The rows of M fall into 3 groups, which share some directions, and each row is roughly a mix of its group's hidden directions, except one row that fits no group.
M (110 x 10):
[[-32   2   3 -13  -8 -35  21  22  34  29]
 [-19 -25   8  -5  25  -8   5  -6  53 -28]
 [ 31  29 -26  11  -4   7 -16   1   6  49]
 [ 42  -8 -34  17   4  19 -22 -33   5 -12]
 [ 33  -9 -12  -6  40  13   0 -27  10  38]
 [ 22  30 -32  -9 -20   9 -28   2 -41   5]
 [  2 -25 -36  -6 -24  -6  15 -21  47   0]
 [-12 -14  33  14  24 -19  37  17 -25  25]
 [  8   1 -42 -32 -17  20 -34  10  16 -20]
 [ 28   1   5  43 -18   0  34 -27 -22   5]
 [-54   9  14 -41  -6  12   1  12  -3  15]
 [-23  10  34  18  22 -17   7  13 -46  15]
 [ 36 -16 -18   9  19  31  -8 -29 -18 -30]
 [-30 -25 -22 -35  -9  27 -27  12 -19 -11]
 [ 14  19  40  26  -7 -37  27  -9  -2  20]
 [-16  -5  44 -10 -26  -8   7 -16 -35 -31]
 [-22  24 -12 -17   2  13 -10  22  45  34]
 [-27  -6 -14 -38 -14   2   9  25  46  -3]
 [-30  33  10 -17 -21 -22  25  20  22  23]
 [-37   8  27   2  -1 -29  27  10 -10  38]
 [ -9  -9 -20 -21  -6  15  -9  43 -31  36]
 [ -9  20 -14  -1  30  -3 -32  20 -39  29]
 [-42 -10  -5 -30  13 -13  -9  28  38   1]
 [-32  -5 -32 -21  35  11 -31  11 -20  -8]
 [-31  -6  34  -3  26  -7  38  18 -28  10]
 [-42  24 -16 -18  -5  28 -33  25  -2   2]
 [ 33  23  11  37 -14  -9  12  -4 -35  27]
 [ 13  34  -4 -11 -31   4  -5 -23  50   2]
 [ 48  14 -19  23  -5  -3 -15  -9  40  -8]
 [-37   0  22  -2 -26 -12  19   7 -43  24]
 [ -7  31 -19   2  21   9 -20  19   5  53]
 [-35  11  49   8   0  -8  17  13 -32  -8]
 [-29 -31  25  -2 -22  20   3   1 -16 -43]
 [ 41  33  14  44  -6  -1 -18  -8  -3   8]
 [  6  30 -20  19  22   2 -18  24 -29  38]
 [-32   5 -32 -13  35   3 -30  25 -19  10]
 [ 35 -23 -25  -7   8  20 -12 -29  18 -35]
 [-30 -26  22   3 -13  18   0  24 -48  -2]
 [-36  31  28   7  -8 -32  19  19   8  20]
 [ 21  -4  45  15 -16 -10   4 -14 -46  -3]
 [ 48   5   3  33  10   0   2 -34 -26   7]
 [-43  -9  -4 -27   3  -6  12  35 -36  -4]
 [-20  -7   4  -6  -6  28 -37  35 -39   4]
 [ 56 -13  -2  23  -5  13 -21 -18 -14 -20]
 [ 18  18   6  11 -28 -10 -11 -13 -58  11]
 [-28   1  -5 -37 -36  20  -5  20  33  -2]
 [-38   4  -2 -38 -25  10 -24  33   4 -11]
 [ -6 -28 -42 -29 -20 -11  -7 -12  37   0]
 [-54  13  10 -12  15  12   6  35  21  -4]
 [ 16 -22 -15  19  13  27  26 -12  22 -43]
 [ 45  -6 -26  41  11  -9   8  -4 -27   5]
 [ 14  -9  -3  39 -25  -5  39 -33 -17   3]
 [ 27 -19 -10   2   4  16 -14 -32  37 -37]
 [ 18  -9 -19 -17 -26  15   0  -6  54 -22]
 [ 39 -13 -18   7 -12   7   4 -29   2 -48]
 [-22   1  12 -10 -55   2  26  15  12 -25]
 [-38 -16 -37 -18  12  22 -20  28   2  15]
 [-30   2 -22 -43  -6  28 -13  -8   3 -33]
 [-49 -19   2 -27  21   4 -18  20  22 -16]
 [ 20  13  31  29 -26  -2  32 -27  -1  24]
 [ -5   1  -3 -31 -17 -27  19   5  52 -19]
 [-28   7   5  19 -22 -22  32  44  12 -11]
 [-13   6  15  27  16 -21  -3  13 -57   0]
 [ 20  32  36  17   0 -30  32  -5  22  -5]
 [ 17 -14  21  26  14  -9  19 -41  10 -37]
 [-30   5 -24  12  34 -12  -7  44 -20   9]
 [ 18   6   8  -6 -27  17  15   7  58 -17]
 [-10   0 -44 -21 -23  17 -33 -29  12  -6]
 [ 11  47  -7   4 -28  12 -12  14   3  42]
 [ 19 -20 -50  -9  -2  10 -15 -28  28 -11]
 [ -4 -22 -29 -37   0  29 -17  28  17  23]
 [ -2 -22  -2 -37 -26  12 -13 -40  10 -30]
 [-53  -9 -20 -27  26  15  18  -4  -7   6]
 [-11 -29 -17 -33  -9  -7  -5   1  48 -25]
 [ 37  11  39  28 -18 -11  -3 -17 -29  -4]
 [-27 -19  -6 -34  50  -7  20   3   7  10]
 [ 20  -7 -43 -20  -7  31 -22 -11  22 -26]
 [-39  10  -7 -11  19  13  -1  46  30 -11]
 [ 37   0 -38   5   5  14 -14 -21  35 -23]
 [ 43  10 -23   1 -41  21 -13 -17   9 -16]
 [-36  15 -25 -28  -6  10 -18  32  31   3]
 [-12   5 -20 -41 -29  19 -12   2  38 -21]
 [ 12 -22 -36  -9 -29   0   8  34  -9 -35]
 [-30   7  33  -1  24   2  20  45 -17   7]
 [ 27   4  25   8 -34 -18   0 -44 -22  -7]
 [-29 -16  13 -31  -7   3   5  10  43 -34]
 [-20   8 -19  15  38  14   0  43  16  25]
 [ -5  24  31  36  -2 -13  25  29 -28   8]
 [ 45   0 -26  15   2  27 -30 -17   5 -25]
 [-48  12  17 -22 -13   5 -13  39 -15   7]
 [  8  14 -15  15   0  -2  16  35  53  22]
 [ -1 -19 -27 -31 -10  10   3  20  52  -5]
 [  4  21  15  33   5 -12  28  23  22  41]
 [  4  29  18 -18 -35 -24  10 -29  25 -24]
 [ 47   4 -28 -12 -19  20   0 -22  31   7]
 [-20  12  24  15  22 -14   2  -1 -57  14]
 [ 27   2  19  30  18 -18  25 -32  33   5]
 [-33  -1  -7 -42 -18  10  -1  14  43 -11]
 [  5  -3  26  24  16 -33  43 -13  -7  27]
 [-37  13  13   8   7 -32  -1  38  29  17]
 [ 21 -21   4  35  24 -15  16   2 -47  -3]
 [  4   9 -31   9  30  20   0  31  43  11]
 [ 22 -30  23  25  -5 -18  37 -24  -1 -23]
 [ 19  11  -1  19   4   8 -20  -1 -59  26]
 [-22  24   4   1   1  -1 -28  21 -49  27]
 [-54  -5  14 -32  -7  -4  21  21  14  -5]
 [ -9   1 -12 -12 -16   6  12  16  66   2]
 [-30  21  14  15  21 -14   1  45 -29  13]
 [-14  -7  -6  30  28 -25  23  -3  -1  48]
 [-33  -7 -14 -38 -12  18 -24  37   8 -14]]

Here is one row of each group, with its name. Which group are the others in?
[ 42  -1  -9   6 -32   4 -30 -34  -2 -20]
B
[ 18 -14 -11   2   3   8  19   8  64 -13]
C
[ 38  10  14  44  18 -10   1 -26 -14  20]
Y

[  6  28  35  39  14 -18  17  12  -9  29]
B
[ -5 -24   2 -35 -32 -12  -1 -12  42 -23]
C
[ 48 -10  -9  15  22  -7  33 -27   9  15]
Y
[-32  11  25  -8 -16 -11 -10  52  -3  18]
B
[ 46   3 -11  38   0  -6  23  -2  21  26]
C
[-18  -1  42  27  26 -25  28  -7  11  19]
Y
[ 29  -6 -32 -16   0   8  -9 -13  52 -17]
Y
[-32 -14  -2 -39  -6   6  -5  47  14 -15]
B
[-31  15  -2  -2 -13  -5 -23  42 -38  16]
Y
